(in the rows, 128 means zero)
Named turns come first, each shown by rows before and after it. Which turns, in which order, take the first row of each pair that follows to the second? Write the first one first, as in the answered first pair.
turn K:
127 135 125 127 128 158 126 128 109 114 109 146 135 141 105 124 118 108 131 |-> 125 106 122 139 112 149 130 124 118 134 104 149 127 153 129 117 141 119 128
136 125 153 133 128 98 130 131 146 128 173 114 142 125 127 123 142 131 120 |-> 134 150 147 120 142 118 129 132 137 113 167 117 149 120 100 125 118 114 120
102 142 109 140 145 143 124 138 111 120 78 132 129 123 113 128 129 95 149 |-> 103 113 110 156 131 132 131 132 117 139 74 133 118 137 140 123 153 107 143
124 120 129 135 130 130 141 133 118 130 119 128 123 124 134 134 134 127 132 |-> 128 121 132 135 132 124 140 133 122 129 128 125 123 119 136 133 137 130 133
turn F:
132 153 138 123 131 143 124 136 128 118 131 134 129 125 108 118 119 114 131 |-> 131 155 133 124 134 146 124 135 121 122 124 136 126 122 111 124 120 115 135
141 146 150 132 105 108 129 116 126 115 151 110 153 140 141 113 140 136 103 |-> 126 163 116 129 138 110 118 133 102 120 123 120 139 106 160 153 129 136 116
138 133 147 131 120 118 125 131 132 132 150 128 123 138 127 119 118 116 106 |-> 130 144 132 131 140 117 120 140 119 133 136 132 117 118 137 145 112 116 115
146 110 136 127 123 111 128 152 116 141 117 135 113 116 133 137 126 127 155 |-> 149 102 140 127 107 115 131 143 119 141 118 138 114 133 126 121 132 122 149
turn T:
130 80 153 138 94 111 132 117 156 141 131 125 121 140 144 114 148 105 122 |-> 126 82 146 139 108 96 129 125 152 149 129 121 111 123 159 133 153 113 130
123 111 119 111 111 143 127 120 105 143 110 170 127 144 91 115 121 116 108 |-> 141 123 161 109 126 106 128 125 140 130 169 138 136 114 93 118 127 141 105
139 120 152 123 115 131 118 114 131 127 142 116 137 154 114 104 128 131 131 |-> 131 123 142 128 142 104 110 129 127 138 138 108 120 117 147 141 136 150 142
turn V:
136 104 133 148 131 108 133 117 132 142 139 124 126 148 158 101 165 132 129 |-> 144 117 150 140 134 108 133 116 139 126 157 114 135 140 139 92 156 133 129
126 100 110 121 125 160 114 136 106 157 120 150 135 161 145 138 156 140 135 |-> 132 93 124 126 121 146 117 133 119 156 138 140 137 162 150 131 168 149 135
133 150 136 112 125 147 126 127 125 97 137 118 149 132 88 108 100 115 131 |-> 122 149 110 115 128 163 126 130 107 104 108 130 142 131 97 120 99 109 134
Then:
Each pair is two turns apart.
134 120 137 143 111 137 130 116 139 122 132 125 142 159 110 107 141 113 123 |-> 131 128 129 134 119 148 127 120 128 117 125 129 145 156 99 108 131 107 124 : V, V
107 154 139 124 156 122 117 109 115 127 137 128 144 136 94 106 113 104 114 |-> 96 150 116 126 167 122 112 117 102 138 113 136 131 125 115 130 114 105 120 : T, T
128 113 98 134 118 155 141 112 117 143 121 137 112 155 139 113 160 123 132 |-> 141 115 127 131 114 140 143 110 138 133 157 119 121 154 129 100 165 129 127 : V, V
128 118 126 140 131 112 118 138 133 141 124 126 116 116 157 150 132 128 123 |-> 142 119 150 135 114 120 123 127 149 126 148 121 133 135 127 118 131 124 113 : T, T
143 182 124 107 90 171 117 108 150 126 90 149 125 137 108 162 73 133 124 |-> 159 174 160 109 78 150 124 99 181 122 137 130 136 141 105 141 86 147 116 : V, T
138 140 143 135 150 138 113 148 136 115 140 114 132 112 113 139 114 128 145 |-> 134 135 135 133 134 160 117 143 129 112 125 123 134 135 97 122 113 116 142 : T, T
119 123 127 133 151 115 121 125 131 140 139 110 117 105 150 146 138 153 146 |-> 113 134 103 122 139 160 121 121 105 129 103 129 127 132 110 132 115 118 144 : K, T
113 136 128 135 154 120 144 147 109 131 104 133 123 110 136 165 124 117 124 |-> 120 117 135 135 115 144 153 127 114 128 102 140 136 157 109 123 130 103 113 : V, T
128 141 98 114 137 131 123 132 118 126 101 131 134 115 115 129 101 120 136 |-> 129 105 100 132 115 118 128 125 130 150 98 131 127 133 144 122 126 135 129 : K, V
124 145 109 122 135 123 129 134 133 141 102 130 119 127 151 126 114 125 148 |-> 136 137 137 126 124 105 134 125 154 140 133 115 120 132 149 111 124 135 143 : F, T
143 134 169 124 116 123 139 108 148 111 173 106 150 136 92 95 131 121 126 |-> 127 152 142 128 164 95 127 136 130 125 154 107 127 74 140 162 129 142 144 : K, T
121 157 91 136 149 181 123 122 109 101 103 119 172 158 65 99 106 116 125 |-> 108 104 66 162 132 167 128 118 106 147 63 134 143 173 125 113 143 134 125 : V, V
122 150 124 112 136 141 137 149 145 113 171 133 145 76 121 156 115 120 134 |-> 106 118 84 124 111 165 138 143 121 143 111 158 128 110 144 155 125 107 134 : T, K
117 134 89 128 138 142 128 132 123 133 97 142 122 156 133 129 120 100 124 |-> 136 116 127 137 114 122 137 119 156 132 136 125 130 172 134 100 139 113 114 : K, T
141 125 176 125 134 96 131 122 144 118 149 88 132 92 126 120 122 163 110 |-> 118 150 125 117 159 131 120 138 102 118 91 112 126 80 120 149 94 140 123 : K, T
131 110 118 133 103 130 138 125 123 136 118 145 132 157 135 119 143 124 120 |-> 141 116 138 128 103 123 139 122 136 126 141 136 143 155 123 108 141 125 117 : V, V
130 99 149 131 93 113 136 95 144 134 133 118 126 149 151 111 145 130 110 |-> 114 117 118 133 132 108 126 116 122 143 106 126 109 107 176 159 135 135 125 : K, T
134 161 122 116 170 115 120 140 121 119 139 122 120 86 133 163 111 137 137 |-> 126 148 100 118 128 167 126 121 104 122 99 147 128 144 104 126 108 101 129 : V, T
141 150 159 116 136 106 138 97 128 105 159 147 153 147 95 122 90 123 108 |-> 131 163 142 115 165 99 132 111 116 108 146 149 144 115 115 155 85 131 118 : V, T
110 99 108 133 106 141 137 126 124 147 97 142 125 170 138 114 140 116 124 |-> 114 109 126 139 139 97 132 141 139 148 130 122 114 118 169 148 145 145 134 : T, T
